In the rows, 128 means zero.
Each named move below is a turn or a mirror, shown by a few rows before and after it. Which moves, in which order, take the first row of each later pair to the second? The first pair is answered.
Z:
[135 185 109 148 121 117 123  93 132 101 104] => [ 89 134 172 119 121 105 105  95 134 158 126]
[117 154 125 136 136 122 138 120 150 101 125] => [ 96 131 152 121 136 116 132 121 152 124 131]
[133 120 141 157 135  84 139 131 166 175  98] => [149 141 116 168 133  86 144 131 165 152  92]
V:
[115 211 128 146 107 142 136 113 121 129 140] => [ 97 144 182 138 105 114 122 117 122 186 135]
[121  83 175 106 155 127 129 109 164 172 146] => [145 173 102 117 157 168 146 106 165  95 156]
[132 193  92 133 121 146 132 120 125  93 138] => [105  91 172 122 118 100 112 125 126 175 126]
U:
[151  50 110  95 138 159 135 139 106 135 153] => [139  39 154  99 137 134 129 131 120 158 123]
[143 132 118 120 154 175 139 117 116 104 138] => [143 101 115 128 149 168 134 126 103 130 145]
[ 72 192 123 149 136 131 154 160 165 121 142] => [ 81 176  94 152 131 145 152 169 148 122 165]
J:
[134 139 112 129 112 123 107 124 118 138 149] => [138 115 124 124 111 116 106 126 119 146 146]
[105 142 131 115 130 135 117 129 136 139 157] => [108 129 141 115 128 126 118 130 135 146 155]
[ 76 152 137 101 114 154 133 132 125 159 157] => [ 82 124 152  92 113 143 131 136 125 173 151]
Pairs:
Each pair is two moves apart.
[ 96 111 153  93 115 116 100 120 104 189 131] => [134  89 140 123 111  90 102 121 104 186  97] : Z V
[162 103 124 119 123 127 137 137 123 122 137] => [166 106 125 129 122 121 140 133 125 120 126] : U Z
[147 165 100 144 123 131 146 129 115 122 132] => [126 137 166 128 125 104 139 122 134 152 111] : V U
[112 139 153  99 126 127 133 124 128 114 106] => [125 131 109 100 124 148 133 135 106 111 136] : U U
[156  93  88 113 125 159 121 143 111 105 162] => [131  63 165 124 120 109 111 130 133 155 117] : U U
[159 174  50 234 112 115 131 104 114 158 121] => [148 129  91 235 109  86 123 104 118 202 107] : U V
[133  90 124 150 132  93 133 127 101 141 114] => [127 144 147 134 141  96 142 115 128 103  91] : U U
[175  68  83  91 114 166 137 129 124  77 136] => [158  81  86  76 116 177 136 129 125  75 154] : Z V
[106 161 120 107 124 161 121 122 129 122 154] => [103 138 118 111 122 160 119 128 119 141 165] : Z U
[161 128 103 141 135 122 128 126 131 105 113] => [123 118 165 110 139 111 119 120 148 130 112] : Z U
[127 162 100 145 130 125 140 116 132 109 118] => [118  95 124 146 125 109 125 124 118 161 129] : U V
[151  94 150  96 156 113 105 140 113 118 141] => [147 114 162  93 158 110 105 134 125 104 131] : U U
[ 95 172 177 150 126  95 152 119 154 138  85] => [ 86 133 196 128 128  94 146 126 149 157 101] : U V
[115  72 131 124 132 132 123 141 129 173 109] => [ 89  96 136 100 136 152 118 139 133 167 137] : V Z
[135 127 103 162 126 142 132 121 122 139 155] => [151 103 107 157 126 137 134 125 122 139 149] : J Z
[116 153 125 117 130 154 134 126 133 115 134] => [112 125 122 117 127 153 131 133 123 136 151] : U Z
[103 128 139 153 114 117 118 129 120 161 135] => [117 168 128 160 118 121 126 123 131 127 115] : U Z
[148 123 107 115 124 126 113 131 118 104 148] => [137 103 146 112 122 105 108 128 127 128 134] : V U
[155 171 105 118 141 146 141 117 139  73 110] => [165  82  80 146 126 138 129 137  97 137 142] : U U
[109 120  96 176  97 127  88 115  98 175 138] => [105 129 120 180  98 110  88 107 113 176 113] : Z U
[136 139 164  94 156 121 123 111 156 123 100] => [153 136 100  96 154 156 128 127 129 103 143] : U U
[ 92 119 177 139 134  89 116 109 138 180 110] => [106 203 127 113 146 141 134 108 147  92 128] : U U
[147 129 126 102 140 141 128 146 131  93 143] => [146  86 132 116 133 129 122 151 116 131 145] : U U
[101  80 126 159  85 131 115 141 105 170 129] => [130 156 110 180  91 126 132 122 129 109  80] : U Z
[148 127 125 166 123  92 136 122 150 133 100] => [122 116 160 142 125  89 130 121 158 153 111] : U Z
[117  73 123 119 125 147 120 157 132 144 149] => [105 111 173 110 130 129 121 140 163 131 110] : U U
[120 124 119 133 131 134 122 132 126 126 160] => [132 130 109 146 131 129 126 128 125 118 147] : U Z
[110 182 139 138 132 130 115 121 158 113 119] => [127 142  84 148 125 152 116 141 122 127 163] : U U
[124 153  84 170 117 123 125 106 105 142 153] => [149 137  73 167 121 126 132 112 105 126 149] : J V
[108 159  94 132 142 153 123 127 110  99 164] => [ 84 113 174 114 143 114 113 122 129 145 135] : V U
[114 122 126 161 129 121 117 123 121 163 127] => [126 102 126 158 132 118 118 126 117 159 125] : V J
[141  84 174 103 130 151 119 144 120  81 158] => [110  85 196 108 127 142 109 139 119 114 162] : J V
[ 67 176 147  99 133 148 118 118 135 131 161] => [100 166  82 122 127 165 123 127 111 120 181] : Z U
[140  90  58 133 122 160 116 144  80 147 180] => [148 156  36 157 121 161 126 129  91 113 153] : U V
[118 141  86 142 117 145 131 138 104 149 138] => [139 115  84 147 116 135 133 146 102 145 126] : J Z
[115 160 107 144 128 130 125 116 128 136 129] => [107 148 141 134 131 119 121 113 136 147 117] : V U
[149 116  69 159 125 142 127 137  97 126 156] => [150 126  72 172 123 130 127 132 100 129 139] : U V
[144 148  66 170 112 131 157 127 141  97  95] => [106 179  71 139 118 157 153 127 146  93 131] : Z V
[124 150 165 144 130  96 127 113 153 130  82] => [ 97 143 182 109 136 113 124 117 152 136 113] : U Z
[183  96 147  82 150 113 137 138 131  80 105] => [182 114 137  78 153 124 142 135 131  66 110] : Z V
[132 141 143 122 134 116 138 121 152 106  97] => [136 148 129 116 136 130 143 124 148  94 111] : V U
